The same turns and mirrors carry the whole set onto itself, and each row onto the other rows of its family. Which rows share a family with each named row? Give them in list order.
These 40 rows form 10 families of 4 rows each.
K165: [ -1   6   9  -6   5  -7 -14  -8 -11  -5   4   2  -7  16  -3  -8  10   5
  -8   9   1 -11  -4  -6 -12  -4]
K590: [ -6  14  11   6   5   0 -19  -4 -10  -2   3   8  -3   9  -2   0   0  -5
  -8   0 -12  -5   3   6 -12   4]
K829: [ -9  10  -1   1   7 -10 -17  -9 -11  -1   6   4   0   3 -12   3   0   5
  -7  -1   0  -8  -4   3 -12   4]
K231: [  3   2   8  -2   1  -5 -15  -5 -12 -11   8   4  -6   2  -6  -5   7   5
   5   6   5 -17  -8   7  -9 -16]
K680: [ -5   3   2   6   3   4 -20 -10 -13  -7   3   7  -1  12 -10  -5   6   4
  -1   3  -8  -2   3   2 -10   1]
K135: [-10  16   8  -7   6 -14 -10  -4 -15   1   8   2   2   5  -7  -6  -7   8
 -11   9  -4   3  -8   8 -16   7]
K490: [ -5   7   0 -10  10  -8 -14  -6 -13  -4   6   6 -11  14   0   2   6   2
 -10   5  -4  -8   2   1  -2  -5]
K683: [ -7   4   8   0  11  -5 -12 -13  -7 -10  12   1  -8   9  -3   0   4  -1
 -12   6  -4  -5   1   0  -8   2]
K742: [ -7  21  10  -8   1 -11  -7  -2 -12  -1  15   9   1   1 -12  -6 -12   6
  -2  14   0  -5 -13  20 -10  -2]
K949: [ -6  -1  10  -7   6  -1 -20  -5 -23   1   8   0  -4   8  -6   2   3  10
 -10   6  -2 -10  -5   1  -7  -1]
K23: [ -8  11  17  -2   3 -11  -9   0 -15  -8  19  14   5  15  -7  -7 -10   4
  -3  10   8  -4  -9  20  -1 -10]
K875: [ -2  16  11   7   1   5 -18  -3 -10  -4   7  14  -4   2  -7   4   1  -5
   1   0  -6 -14  -1  16  -8  -3]
K597: [ -2  24  16   0   1   1 -14   4 -13  -2  12  14  -3   2  -3  -5  -6  -4
   3  10  -9  -7  -4  23  -8  -3]
K63: [  6   6  -1  -3   6  -5  -6  -5  -7  -6  13  11  -8   8 -13  -8  -5  -8
  -2   6  -6 -15  -2  12  -1  -3]
K840: [ -7  -1   9   0  13   2 -18 -14 -11  -3   3   3  -2  11  -5  -1   0   9
  -9  11  -3  -2  -1   1 -11   1]
K482: [ -5  -2   7  -4  -8   0 -11   0 -12  -8  11  17 -10   7  -1  -6  -3  -5
   4   8   7 -15  -3  14  -7  -6]
K184: [ -5   5  12  -6  -9  -4  -6   6 -19  -6  11  17  -7  11   3 -11 -10   0
   5  14   4  -4  -7  15 -12  -5]
K804: [  0   9   1   2   3   8 -17  -6 -12  -6  12  15  -4   4 -11  -4   5   3
  10   8   1  -9  -1  20  -2  -7]
K591: [ -6  -1   8  -3   6  -7 -21  -1 -16 -10  17   4   1   1  -8  -2  -2   2
   1   4   5 -14  -4  17   1  -9]
K478: [ -4  16   8  -6   5 -13  -8   4 -26  -5   5   9  -3  16   3  -3  -2  11
  -2   9  -4   6  -6   5 -11  -6]
K256: [ -1  14  15  -6   5 -15  -6  -2 -13  -5   9   7  -5  18   2 -13  -4   7
  -7  13   1   3  -8   3 -14 -13]
K426: [  0  21  15  -2   4  -3  -6   2 -19 -11  19  12  -1   5  -4  -5  -1   7
   9  18   3  -5 -11  19  -8  -1]
K495: [ -2  16  10  -6   3   1 -11  -2 -12  -4  16  13  -4   7  -5 -14 -10   3
   4  18  -7   4  -3  23  -4  -9]
K137: [ -5  20  17   0   5  -3 -13   2 -13   1   7   9  -3   7   3  -4  -7  -2
  -8   7 -13   5  -1  15 -14   1]
K32: [ -6  14  15  -7  -6  -9  -5   4 -18 -16   7  12   4  10  -4 -10   2   5
   3  16   2  -7 -10  21  -7  -4]
K972: [  5   6  12  -2  -3  -2   4  -2 -11  -7   9  13  -2   4 -13 -10  -3  -1
  -6  13  -3  -5 -10  21 -12  -3]
K11: [ -3   7  10   8  -1   0 -10  -9 -10 -18  13   8  -2   3 -12   1   3   1
   5   8   2 -16  -7  10  -6  -4]
K159: [  7   4  -4   0  14  -6  -6  -1 -17   1   7  10  -8   8  -5  -2   3   2
  -5  -2  -2   1  -1   8 -12  -1]
K397: [ -8  10  12  -3   4   0 -11  -7 -11  -3   6   7  -1  15  -3 -13  -2   4
 -11  14 -10  12   0  10 -12   1]
K230: [ -6   3   8  -8  -1  -6 -10   4 -20   0   7  13 -10  16   8  -9  -6   1
  -4  10   1   2  -2   3 -15   1]
K693: [ -6  15   1  -2   3  -7 -13  -7  -8  -3  14  11  -1  -2 -17   2  -3   3
   2   4   5 -16  -9  17  -5  -3]
K722: [  1  14  13  -9   4 -13 -10   3 -11 -11  15  10  -2   8  -1 -15   1   3
   6  14   8  -9  -8  17  -7 -14]
K870: [ -3  17  11  -6  13  -9  -8  -2 -19  -4  17   3  -8  10   4  -5  -7   7
  -5  14  -7   8  -5   4 -11  -1]
K662: [ -2  12  13  -1   9  -1 -11  -3 -12  -7  15  15   3   7  -6  -7  -9   8
   8  18   6  -3  -9  24  -5  -8]
K968: [ -7  13  17  -6   2  -7 -11  -3 -23   1  11   9   0  23  -7  -5  -8  10
 -11  14  -1  -2  -9   2  -7   0]
K692: [  5  10   6  -3   4  -9  -5   6 -22  -6   6   7   2  10  -6 -15  -3   3
   1  10  -9   0  -6   9 -16   9]
K389: [ -6  -5   2  -3  -2  -3 -14  -3 -14  -4   7  11 -13  12   3  -3  -3  -3
  -3   3   2  -9   1   1 -10  -3]
K457: [ -6  14  14  -5  13  -5 -13  -6 -14  -1  10   9   0  18  -2 -11 -13  10
  -4  20  -5   5  -5   8 -10   0]
K76: [ -5   2   8  -4  -5  -5  -9  -7  -8 -16   7   8  -6   3  -9   1   1  -1
  -3   8  -2 -17  -5  14   0 -15]
K625: [ -4   0   6   3   8   2 -22 -10 -10 -11   9   8   2   3 -11  -2  -1   5
   8  10   3 -16  -3  13  -4  -3]

The rest of the family of K137: K590, K875, K597
The rest of the family of K63: K972, K159, K692
The rest of the family of K662: K840, K457, K625
The rest of the family of K693: K829, K135, K742
The rest of the family of K478: K490, K32, K76

The same turns and mirrors carry the whole set onto itself, and each row onto the other rows of its family. Which rows share a family with each named row? Give them in list order.
These 40 rows form 5 families of 8 rows each.
K789: [-10   1 -12  11  -6   0   3  -6  -1  -8  -5  10   9   0  19  -9   8   6
   4  -1   1  -8   1 -20  -2 -12  -9]
K339: [-10   4 -15   4  -9  -1  13   2  -5  -6  10   0  11  -2  17 -11   5   3
   5  -2  -2 -18 -11 -13 -10 -13  -2]
K404: [  0  18  -3   4   3  -6   9   4   0  -1   5 -11  -1   3  15  -9  -7   1
  -3  -8  -1  -4  -5  -1  -6  -3   4]
K594: [-10   3 -11  11  -6   7   0  -3   3 -11  -6  13   4   2  19 -11   8   3
  -1  -4  -1  -8  -1  -8  -2 -13 -10]
K447: [-11   9 -19   1 -11   5   7  -3  -6  -6   5   4   9  -3  15 -13   3   8
   3  -4  -9 -11 -13 -13 -11 -11  -3]
K826: [-19  -3  -9   3   2   0   9  -6  -5  -4   2   1  -2   1   2 -19  -3   0
  -4 -13  -4 -11  -1  -9   2  -2   7]
K960: [-19  -1 -10   7  -1  -4   7  -7  -6   3  -2  -1  -5  -4   5 -14   1  -2
  -3 -17  -5  -4  -1  -8   4  -2   5]
K86: [  0   5  -9   0  -9   0  12  -8  -8   0  -2  -5  -9   0   8 -11   5  -4
  -5  -7   7  -5  -9  -5   8   0  -2]
K637: [ -8   3 -13   4 -13   4   0   0   0  -9  -7  12   5  -2  14  -9   6   3
   3   3  -1  -9  -6 -18   0 -15  -9]
K369: [  2  11   0   5   8  -8   4  -2   4   1  -8   1   0   0   6  -5  -6  -3
  -4  -3   8  -4   4 -10   6  -6   1]
K585: [ -9   3 -16   2 -11   1   8   2  -6  -8   8   2   7   5  17 -12   2   5
   7  -3  -9  -9 -12 -15  -8 -11  -5]
K147: [  0   2  -6  -2  -8   3  11 -14  -8  -3  -4  -2  -5   4   6 -14   2  -7
  -5  -3  12 -12  -5  -8   4  -3  -3]
K122: [  0  14  -3   4   5 -11  12   0  -5   1   6 -12   5   4  12 -12  -7   2
  -3  -6   3  -1  -7 -14  -8  -5   3]
K990: [ -7   2 -15   8 -11   3  -2  -6  -3  -6  -3  11   5   3  19 -10   6   0
   2   2  -4 -10  -1 -16  -5 -10 -12]
K571: [ -1  17  -6   3  10  -6  12  -6  -1   3   4  -7   3  -1   7 -10 -10   2
  -4 -10  -1  -6  -3  -5  -5  -2   7]
K273: [  7   8 -15   6  -7   6  13  -4 -10   0 -12   2   8  -3  15 -22  -5   1
  -6   9   1 -11  -5 -18  -3 -13   2]
K991: [ -1   6 -11   0  -8   5   8  -8  -9   3  -6  -4  -6  -1   8 -12  -2  -9
  -8 -12   9 -14  -4  -6   4  -3  -1]
K922: [  7  11 -16   0 -11   2  11   1  -5   3  -7   2   7   4  16 -20  -7   0
  -6   9  -3 -11  -5 -17  -4 -16   0]
K392: [ -4  12  -2   4   0 -12  15  -1  -1   7   4  -8   1   0  14 -11  -6   3
  -3  -6   1   1  -8  -7  -4  -1   9]
K49: [-16   0  -9   3   0  -4  11   0   1   1   0   0  -7   0   3 -15   1  -4
  -7 -15  -4 -14  -6  -5   7  -5   4]
K332: [ -1  14  -3   3  11  -6  14   2   1   2   4 -10   1  -1  13 -10  -7   3
  -1  -9   2  -1  -5  -7  -2  -7   5]
K785: [ -9   5 -10   2 -10   5  11   3  -6  -8   8  -1  10   0  20 -11   3   2
   3  -7  -1  -8 -15  -9 -13 -12  -2]
K703: [ -7   4 -15   8  -2  -1   8   5   3   5  -5  10   8   2  13 -22  -7   6
  -6   5 -12 -12  -4 -20  -2 -13   5]
K705: [  6  14 -12   6 -10   3  12   0  -2   1 -11   2   4   1  17 -17  -3  -1
 -12   7   6 -12 -10 -16   0 -18   0]
K125: [  0  12  -4  10   2  -5   2  -5   2   2 -11   0  -4   1  14 -11  -5   3
  -6  -5   2   2   8  -6   7  -3   1]
K863: [ 11  10 -13   5  -6   1  14   4  -4  -1  -5   3   8   0  17 -19  -2   1
  -5  10   3 -17  -7 -11  -1 -17  -2]
K338: [  6  11 -17   1  -8   2  11   4  -6   1  -8   8  11  -3  16 -14  -6   4
  -7   8   0  -7 -11 -18  -7 -13  -1]
K655: [-13   4  -6   4   6  -2   5  -9   0  -3   1  -2  -5  -2  -2 -12   2  -4
   0 -15  -4 -12  -2  -6   6  -6   1]
K400: [ -6   3 -17  11  -7   5   0  -2  -2 -11  -4   8   6  -1  17 -12   6   3
   3   0   0 -17   4 -11   1 -15  -9]
K697: [ -4   6  -9  -2  -3   5  14 -11  -9  -3  -2  -7  -9  -4   7 -10   1  -9
  -3  -9   9 -11  -5  -5   5  -7   0]
K866: [ -8   3 -13   8   1  -4  17   4   0  -2  -5   7   7  -1  10 -25  -2   5
  -5   6 -12 -12  -6 -18   0 -16   7]
K444: [ 0 13 -2 10 11 -4  5 -5  4  3 -7 -1 -1 -4 15 -8 -3 -2 -6 -5  7 -1  6 -8
  1 -7 -1]
K164: [ -1   5 -11  -3   0   1  11  -8  -9  -1   1  -3  -2  -3   3  -5   1  -7
  -4 -11  12 -10  -6  -8   2   0  -2]
K162: [-17  -1  -9   6   7   2  11  -6  -1  -1   0   1  -8  -6   4 -12   1  -3
  -3 -13   1 -12  -4  -8   7  -4   4]
K906: [-13   9 -15  11   0   1  10   8   1   0  -5   4   7  -1  12 -22  -8   5
 -11  -3 -10 -12  -5 -17  -2 -18   9]
K488: [ -6  10 -12   7  -3  -1   5   3   4  -1  -8   9   8  -2  11 -22  -5   7
  -3   4 -16  -9  -7 -15  -3 -20   2]
K897: [ -4  10  -4  12   6  -9   2  -1   7   4 -10   2   0   3  15  -5  -5  -1
  -4  -7   7  -3   4  -7  -1  -4  -1]
K671: [ -1  13  -5  14  10  -9   1  -5   3  -1  -7   2   0   6  11 -13  -3   3
  -8  -3   3  -2   7 -13   4  -5  -5]
K211: [ -5   9 -11   2  -9   2  11  -1  -8 -13  10  -3   9  -1  19 -14   6   8
   6  -1  -7  -8  -8 -14  -7 -11  -5]
K656: [ -8   4 -15  12   2  -2  10   5  -1   2  -5   7  13  -4  14 -22  -7   4
  -4   0 -10 -16   0 -14  -6 -19   5]

The rest of the family of K211: K789, K404, K273, K991, K49, K866, K897
The rest of the family of K147: K594, K826, K122, K785, K705, K906, K671
The rest of the family of K164: K447, K637, K369, K571, K338, K655, K488
The rest of the family of K162: K585, K990, K922, K332, K703, K697, K444

